One turn moves every row onto another: examples first, then more rows asked:
nimat: [-16, -29, 30, 4, -11, -4, 3, 12, -11, 12, 13, -15, 14]
Gumak: [-2, -28, 3, 3, -24, 14, -9, -13, -23, 6, -14, -6, 12]
fidab: [1, -29, 1, -5, -9, 4, -7, -7, -32, 14, -15, 0, 15]
leke: [-8, -31, 6, -17, -28, 7, -8, -7, -15, 8, -17, -7, 9]
pek: [4, -18, 24, 17, 23, -2, 8, 5, -26, 22, -25, -22, 27]
Pona: [-1, -18, 40, 10, 5, 8, 18, 16, -6, 6, -32, -46, 22]
leru: [1, -30, 45, -7, -14, 13, 18, 10, 3, 7, -35, -40, 13]
lus: [-10, -32, 24, -12, -18, 9, 28, -15, -17, 28, -16, -35, 34]
Geko: [-3, -18, 39, 17, 16, -1, 18, 7, -7, 17, -34, -36, 25]
tud: [21, -18, 41, 6, -3, -20, -12, -14, -10, 9, -30, -24, 20]
renat: [19, -30, 32, 7, 1, -20, 0, 1, -14, -5, -27, -7, 4]
kame: [6, -35, 3, 13, 0, 7, -1, -11, -36, 12, -17, -10, 15]
tugor: [-8, -16, 25, -2, -18, 2, 22, -28, -19, -1, -33, -41, 30]
nop: [-8, -33, 28, -15, -17, -5, 3, -3, -21, 29, 5, -37, 28]
tadim: [7, -25, 33, -21, -23, 5, 15, 14, 12, 11, -24, -33, 16]
ditok: [7, -22, 9, 23, 17, -7, 13, 1, -13, 15, -17, -34, 32]
mino: [4, -2, 31, 8, -13, -9, -5, -22, -9, 2, -34, -36, 31]
dini: [6, -18, 23, -19, -35, 13, 2, 4, 7, 10, -16, -14, 13]
Tuve: [24, -16, 29, 2, -3, -19, -8, -8, -9, 3, -42, -21, 21]
ginub: [13, -29, 2, 8, -11, 6, 5, -18, -19, 15, -13, 2, 17]
bana: [-15, -35, 28, -9, -17, 3, 13, 1, -13, 32, 6, -28, 27]
Garek: [12, -32, 13, 18, 16, 0, 1, -1, -32, 20, -20, -27, 23]
vip: [-3, -28, 30, 8, -5, -11, 6, 11, -13, -6, -3, -5, 2]
Nuga: [-5, -12, 21, -6, -16, 8, 21, -22, -17, 13, -37, -38, 38]
Ret: [14, -30, 2, 20, 8, -4, 5, -12, -20, 21, -15, -14, 25]
vazo: [-14, -17, 31, -3, -13, -4, -1, 9, -22, 8, 14, -23, 19]
Nuv: [-3, -21, 37, 5, -5, -6, 13, 5, -28, -6, -1, -7, 4]
Rivuz: [6, -21, 27, 19, 19, 0, 6, 13, -18, 15, -24, -42, 29]
zer: [19, -31, 44, 4, 0, -17, 6, -5, -21, 3, -21, -10, 3]
guguk: [9, -3, 23, 0, -10, -6, 1, -17, -10, 5, -45, -33, 36]
Lezap: [5, -26, 33, -6, -4, 0, 26, 16, 6, 5, -28, -45, 20]
dut: [3, -21, 21, 12, 13, -4, 25, 12, -4, 5, -26, -46, 28]
Pul: [-5, -38, 27, -16, -18, -1, 23, -22, -23, 19, -18, -41, 27]
kodal: [2, -33, 36, -16, -31, 14, 0, 3, 6, 13, -29, -29, 10]
Sogo: [-1, -27, 18, -10, -36, 15, -13, -6, -4, 12, -17, -15, 11]
Zada: [-8, -25, 45, 4, -1, 2, 18, 5, 7, 12, -37, -41, 19]
vipos: [-11, -32, 22, -19, -33, 7, -3, -2, 5, 7, -24, -22, 10]
mik: [7, -22, 9, 8, 12, -1, 0, -3, -36, 19, -19, -7, 22]
bab: [7, -20, 10, -5, -30, 13, 2, -11, -7, 9, -13, 1, 12]
Bizu: [-12, -31, 38, -11, -22, 5, 9, 2, 12, 11, -33, -36, 14]

fidab -> mik
dut -> Lezap
nop -> vazo
And these:
lus -> bana
Sogo -> Gumak

